128 stands for zero in the data rows.
Some points, one per row:
[150, 142, 152, 167, 105, 139, 130, 120]
[124, 163, 93, 111, 135, 155, 136, 148]
[122, 168, 105, 59, 159, 186, 137, 138]
[126, 99, 117, 95, 144, 121, 164, 156]
[115, 127, 123, 168, 139, 132, 113, 140]
[130, 108, 106, 111, 165, 132, 141, 153]
[122, 124, 176, 118, 166, 95, 134, 83]
[101, 100, 134, 151, 136, 102, 166, 151]
[102, 152, 152, 139, 174, 135, 87, 110]
[106, 138, 109, 57, 172, 161, 204, 56]
[159, 120, 142, 125, 153, 123, 124, 108]
Then 12 other points, each followed by its number:
[72, 147, 92, 79, 114, 132, 126, 141] 0
[111, 121, 137, 113, 150, 84, 129, 183] 1
[136, 160, 138, 125, 138, 90, 131, 197] 2
[158, 55, 145, 167, 101, 61, 186, 97] 3
[123, 134, 94, 204, 125, 106, 119, 146] 4
[152, 155, 121, 142, 141, 138, 119, 106] 5
[123, 116, 64, 115, 75, 152, 105, 93] 6
[141, 143, 114, 154, 136, 213, 95, 57] 7
[127, 165, 126, 118, 108, 154, 69, 86] 8
[142, 115, 123, 173, 145, 132, 137, 58] 9
[147, 130, 154, 130, 121, 119, 143, 105] 10
[87, 91, 169, 183, 131, 153, 76, 121] 11
Which of these numbered points is nearest to each point below by angle, seen from the average point of the first points? Its number follows each.
[177, 125, 83, 136, 138, 175, 57, 90] > 7
[148, 122, 137, 139, 149, 132, 128, 88] > 9
[111, 127, 123, 150, 134, 109, 116, 128] > 4
[174, 147, 126, 146, 137, 128, 138, 115] > 5
[120, 89, 140, 135, 142, 148, 65, 109] > 11
[139, 131, 170, 123, 178, 110, 117, 57] > 9
[86, 185, 95, 97, 126, 162, 110, 173] > 0
[139, 75, 114, 151, 111, 128, 168, 126] > 3
[108, 140, 111, 0, 122, 143, 183, 157] > 0
[115, 127, 63, 122, 53, 124, 98, 71] > 6
[140, 115, 178, 124, 105, 94, 149, 115] > 10
[115, 90, 143, 100, 152, 87, 112, 148] > 1
[117, 123, 209, 165, 153, 98, 120, 139] > 11
[115, 141, 137, 124, 124, 132, 110, 105] > 8
[88, 139, 111, 168, 132, 141, 155, 169] > 4
[92, 146, 94, 78, 109, 137, 125, 145] > 0
[50, 157, 97, 76, 107, 148, 118, 148] > 0
